Here is a table of points, one per row:
ndarray[ 0.17 -0.76 -0.47 -0.94 -0.24 -1.87 -1.46 -1.22 -1.27 -0.06 -0.35  0.80  0.20  0.84 -0.48 -0.28 -1.11 -0.45 -0.07 -0.58 -0.43 -0.36  0.66 -1.07]
ndarray[-0.88 -1.50 -1.66  0.54  0.45 -0.59 -1.05 -0.05  2.59 -0.30 -0.08  1.09 -0.28  0.22 -1.13 -0.46 -0.68  0.01 -0.36  2.10  1.22  0.29  0.44  0.62]
ndarray[-1.29  1.05  0.46  0.00  0.76  0.82 -0.06  0.12 -0.21 -2.23  0.39 -1.56 -0.41 -0.08 -0.44 -0.54 -0.75 -0.38  1.15 -0.83 -1.23 -1.36  0.21  0.91]
ndarray[-0.18 -1.02 -0.97 -1.42  0.62 -1.17  0.05 -0.47 -0.55  0.41 -0.83 -0.47 -0.67  0.18 -0.32  0.02 -0.18  0.34 -0.86  0.58  1.09  1.34 -0.85 -0.53]
ndarray[ 1.03  0.02  0.93  0.42  2.52 -0.89  0.47 -2.19  0.23 -1.00 -1.29  0.83 -1.10  1.05 -1.11  0.99 -0.52 -0.01  2.52 -0.35  2.16 -0.22 -0.38  1.37]
ndarray[ 0.20  0.41  2.14 -0.69  0.13 -0.97 -0.74 -0.57  0.50 -0.65  0.18 -1.63  0.11  0.90 -0.52 -1.60 -0.33  0.26 -0.47 -0.89  0.11 -1.19 -0.14  1.10]
ndarray[ 0.47  0.38  1.24  0.16  0.93 -0.03  0.52 -0.07  1.48  0.66  1.01 -0.70 -0.04  1.42  1.04  0.27 -0.97 -0.01 -1.29 -0.48  0.12  0.55  0.21 -0.28]
ndarray[-0.36 -1.19 -0.61  0.82 -0.33 -0.11  0.10 -0.19 -1.35  0.65 -0.58  1.04  1.02 -1.51  0.09  0.80  0.11  1.80 -1.21  1.03  0.97  0.18 -0.95  1.01]
ndarray[ 1.21 -0.84  0.88 -1.89  0.23  1.05 -0.14 -0.45  0.52  0.24  2.21  1.89 -0.29  0.03 -0.63 -0.03 -1.06 -0.44  0.52 -0.33 -0.61 -2.04  0.57 -0.36]
ndarray[ 0.69 -1.42 -1.04  0.51  0.51 -0.91 -1.20 -0.96 -1.16  0.57 -0.17  1.42 -0.64 -0.65 -0.99  0.68 -1.70  0.75 -1.75  1.65 -0.02  0.53  0.46  0.93]
ndarray[-0.97 -0.08  0.04  0.20  0.44  1.17  0.15  0.78 -0.23 -1.94  1.62 -1.99 -0.19 -0.85 -1.59  0.70  1.37 -1.24  1.57  0.04 -0.90 -0.43 -0.64  0.32]
ndarray[ 1.08 -1.39 -1.00 -1.08 -0.62  1.56 -0.12  1.22  0.24  1.48 -2.20 -0.04  0.93 -1.33  0.57 -0.58 -0.26  0.40  1.64  0.32 -1.73  0.49  0.65 -0.11]
ndarray[-0.15 -0.35  1.31 -0.40 -0.01  0.46  0.35  0.49  0.75  0.02  0.83 -0.68  1.48 -0.09  0.46  1.88  0.87 -0.63 -0.48 -0.17 -2.14  0.85 -0.09  0.78]
ndarray[ 0.33  1.45  0.50  0.49 -0.52  1.80  0.68  0.55  1.47  1.70  1.95  0.73  1.08 -1.45 -1.93  0.07  1.02 -0.03  2.05 -0.74 -0.93 -1.12  0.24 -0.81]
ndarray[ 0.37 -0.49 -0.58  2.20  1.45 -0.53  0.91 -0.07 -0.72  0.80 -0.78  0.70  0.17 -1.05  0.71 -0.56  0.42  1.76 -2.19  0.15  1.44 -0.15 -0.44  0.33]
ndarray[ 1.62  1.45 -2.90 -0.03 -0.12  0.20  0.59 -0.53  1.88  0.03  0.86 -1.79  1.32  0.69  1.30  0.81  0.35 -0.38 -0.74 -1.49  0.45 -0.31  0.73 -0.04]
ndarray[-0.38 -0.92 -0.40 -1.07 -0.73 -2.25  2.73 -0.23 -0.65  0.09 -0.52  0.17  0.27  1.56 -0.86 -1.58 -0.96 -0.30 -0.60  0.16 -0.62  0.69 -0.23 -0.41]
ndarray[-0.55 -0.22  1.46 -0.14  1.49 -0.62  0.08 -0.67  0.61 -0.35 -0.56 -1.54 -0.47  1.48 -0.50 -0.07  1.21 -1.63 -1.95 -0.32  0.37  1.86  1.73  0.71]
ndarray[ 1.39  1.47  2.23 -0.15 -0.96 -0.93 -0.06 -0.39  0.94 -1.46 -0.73 -0.28  1.24  1.05  0.99 -0.61 -0.41  0.37 -1.41 -0.73  0.54  0.84 -0.25  0.08]
ndarray[-0.35  2.84 -2.36 -0.29  1.86 -0.51 -0.62  1.17 -1.67  0.26 -0.83  1.95 -1.09 -0.39 -2.12  0.28 -0.20 -0.08 -0.99  2.11  0.22 -0.40 -0.33  1.33]
ndarray[-0.89 -1.38 -2.07  0.00  0.42  0.82 -0.38  0.65 -2.09 -1.51  0.66  1.08  0.02 -1.29 -1.23 -0.04  1.09  0.32  1.19  1.30  0.17 -0.54 -0.16 -0.11]
ndarray[ 0.32 -0.41 -1.17  0.14 -0.26  1.20 -0.22  0.77  0.12  1.89  0.76  1.37  0.91 -0.95  1.64 -0.70  0.40  1.49  0.18 -0.17 -0.54 -0.18 -0.58 -0.40]
ndarray[-0.70  1.05  0.61  0.25  0.60  0.89  0.70  0.38  0.28 -0.71  0.88 -1.71 -0.55 -1.68 -0.57  0.82  0.46 -0.59  0.65 -0.30 -0.01  0.09  0.21 -0.26]
ndarray[ 0.21  0.56 -0.17  1.63 -2.39  2.44  0.50 -1.40 -0.12  0.46 -2.86  0.97 -1.22  1.81 -1.07  0.52  0.06  1.58 -1.96 -0.80  1.03 -1.02 -0.99 -1.18]
ndarray[ 1.04 -0.49  0.40  0.58 -1.62 -2.62 -0.70  2.40  0.26  0.23 -1.39  1.03 -0.33  2.04  0.24  0.54 -0.58  0.26 -0.18 -0.65  0.38 -1.10 -0.10 -1.30]
ndarray[-1.41 -0.41 -0.34 -1.29 -2.24 -0.38 -0.55  0.96 -0.09  1.79  0.30 -0.28  1.77 -0.07  1.62 -0.36  0.00  0.91  1.52  0.51 -0.82 -0.31  0.19  0.02]
ndarray[-1.40  1.77  1.56 -0.15 -0.04  0.70  0.17  0.29  0.24 -1.49 -0.92 -1.25 -0.24 -0.47  0.43  0.09 -0.38  0.44  0.61 -0.63  0.92 -0.36  0.97  0.19]
ndarray[ 0.90 -1.52 -0.50 -0.28 -0.78 -0.48 -0.81 -0.46 -0.29  0.77 -0.07  0.61  0.23 -0.54 -0.68 -0.50 -0.30  0.36 -0.22  1.91  0.03  0.81 -0.06 -0.53]
ndarray[ 1.60  1.23  1.61  0.40 -0.85  2.05  0.91  0.38 -1.88  1.19  1.82 -0.83  0.88  0.16  1.80  0.52  0.41  0.11  1.32  1.74 -0.01 -0.18  1.03 -0.51]
ndarray[-0.06 -0.95  0.91 -0.70  1.01  0.10 -0.13  0.01  0.64  0.29  1.09 -1.69 -1.77  0.65 -0.24  0.49  0.31 -0.53  0.15 -0.41 -0.79 -0.31  0.23  0.50]
ndarray[-0.94  0.99 -0.09 -0.20  0.87  2.28  0.38  0.51 -0.53 -0.77  1.17  0.73 -0.04 -1.36 -0.52  0.19  0.86  0.28  1.16 -2.35  0.98  1.40 -0.12  0.35]
ndarray[-0.47 -0.88  0.50  0.01  0.74  0.59 -0.57  0.87 -0.10 -1.37  1.32 -1.19 -1.04  1.16 -0.75  0.00  0.89 -1.87  0.00 -0.05 -1.08  0.00  0.65  0.85]
ndarray[ 0.56  1.14  1.05 -0.18  0.16  0.51  1.25  0.61  1.24  0.16  0.56 -0.48 -0.71 -1.21  1.33  0.42 -0.26  0.04 -0.44 -1.23  1.46 -0.22 -0.54 -0.11]
ndarray[ 0.38  2.19  1.46  0.39 -1.25 -0.51  0.41 -0.46  1.41 -0.91 -0.55  0.44 -0.44 -0.37  2.11  0.23  1.21  1.86 -0.27 -0.32 -0.64  0.36  0.43 -1.06]
ndarray[-0.69 -0.80 -0.70  1.13 -0.17 -1.56 -0.72 -1.12 -1.44  0.14 -1.18  0.50 -0.82 -0.07 -0.88  0.41 -0.13 -0.21  0.19 -0.46 -0.12 -2.06  0.09 -0.62]
ndarray[ 0.07 -0.37  0.69 -0.74  1.65 -0.05 -0.67 -0.36  0.34 -1.14  0.23 -1.41 -0.72  1.46 -0.30  0.09  0.89 -1.83 -0.60 -0.25 -0.65  1.14 -0.32  0.31]
ndarray[-0.68 -0.33  0.30  0.40  0.35 -1.31 -0.98 -0.21 -0.09  0.18 -1.40 -0.94  0.88  1.24  0.70 -1.07 -1.81 -0.51 -0.52  0.31  0.03  1.65 -1.09 -1.53]
ndarray[-0.70  0.44 -1.34  0.70 -2.12 -0.59 -0.30  0.28 -0.94 -0.04  0.63  0.34 -1.39  0.28  0.16 -0.56 -0.48 -0.11  2.63 -1.29 -1.19  1.38 -0.53  0.06]
ndarray[-0.19 -0.68 -1.62 -0.58 -1.15  0.66  0.29  0.43 -0.02  1.10  0.51  1.28  1.10 -1.11  2.20 -0.85  1.02  0.86  1.15  1.36 -0.90 -0.56 -0.10 -0.97]
ndarray[-0.42 -0.04 -0.28  1.25 -0.82 -0.42  0.25 -0.79 -0.36  0.82 -1.71  1.48  0.82 -1.68  1.47 -0.43  0.08 -2.96 -1.66  0.53  1.67 -0.01 -0.83  0.43]
These points spread out most along one direction. Take the direction at right angles to it along which they spread out most. Then take the direction at right angles to both along which they spread out most. Go by this last direction. Where along it does each point below lie, from 0 to 99? 50 is the average, and the first point above lies past it. One standard deviation of the points above along it is 16.
ndarray[-0.06 -0.95  0.91 -0.70  1.01  0.10 -0.13  0.01  0.64  0.29  1.09 -1.69 -1.77  0.65 -0.24  0.49  0.31 -0.53  0.15 -0.41 -0.79 -0.31  0.23  0.50] 58
ndarray[ 1.39  1.47  2.23 -0.15 -0.96 -0.93 -0.06 -0.39  0.94 -1.46 -0.73 -0.28  1.24  1.05  0.99 -0.61 -0.41  0.37 -1.41 -0.73  0.54  0.84 -0.25  0.08] 17
ndarray[ 0.07 -0.37  0.69 -0.74  1.65 -0.05 -0.67 -0.36  0.34 -1.14  0.23 -1.41 -0.72  1.46 -0.30  0.09  0.89 -1.83 -0.60 -0.25 -0.65  1.14 -0.32  0.31] 59
ndarray[-1.41 -0.41 -0.34 -1.29 -2.24 -0.38 -0.55  0.96 -0.09  1.79  0.30 -0.28  1.77 -0.07  1.62 -0.36  0.00  0.91  1.52  0.51 -0.82 -0.31  0.19  0.02] 36
ndarray[-0.94  0.99 -0.09 -0.20  0.87  2.28  0.38  0.51 -0.53 -0.77  1.17  0.73 -0.04 -1.36 -0.52  0.19  0.86  0.28  1.16 -2.35  0.98  1.40 -0.12  0.35] 62
ndarray[ 0.56  1.14  1.05 -0.18  0.16  0.51  1.25  0.61  1.24  0.16  0.56 -0.48 -0.71 -1.21  1.33  0.42 -0.26  0.04 -0.44 -1.23  1.46 -0.22 -0.54 -0.11] 32
ndarray[ 1.62  1.45 -2.90 -0.03 -0.12  0.20  0.59 -0.53  1.88  0.03  0.86 -1.79  1.32  0.69  1.30  0.81  0.35 -0.38 -0.74 -1.49  0.45 -0.31  0.73 -0.04] 32
ndarray[ 1.21 -0.84  0.88 -1.89  0.23  1.05 -0.14 -0.45  0.52  0.24  2.21  1.89 -0.29  0.03 -0.63 -0.03 -1.06 -0.44  0.52 -0.33 -0.61 -2.04  0.57 -0.36] 57
ndarray[ 0.90 -1.52 -0.50 -0.28 -0.78 -0.48 -0.81 -0.46 -0.29  0.77 -0.07  0.61  0.23 -0.54 -0.68 -0.50 -0.30  0.36 -0.22  1.91  0.03  0.81 -0.06 -0.53] 55
ndarray[ 0.38  2.19  1.46  0.39 -1.25 -0.51  0.41 -0.46  1.41 -0.91 -0.55  0.44 -0.44 -0.37  2.11  0.23  1.21  1.86 -0.27 -0.32 -0.64  0.36  0.43 -1.06] 17
ndarray[-0.47 -0.88  0.50  0.01  0.74  0.59 -0.57  0.87 -0.10 -1.37  1.32 -1.19 -1.04  1.16 -0.75  0.00  0.89 -1.87  0.00 -0.05 -1.08  0.00  0.65  0.85] 69
ndarray[-0.88 -1.50 -1.66  0.54  0.45 -0.59 -1.05 -0.05  2.59 -0.30 -0.08  1.09 -0.28  0.22 -1.13 -0.46 -0.68  0.01 -0.36  2.10  1.22  0.29  0.44  0.62] 66
ndarray[-0.18 -1.02 -0.97 -1.42  0.62 -1.17  0.05 -0.47 -0.55  0.41 -0.83 -0.47 -0.67  0.18 -0.32  0.02 -0.18  0.34 -0.86  0.58  1.09  1.34 -0.85 -0.53] 56
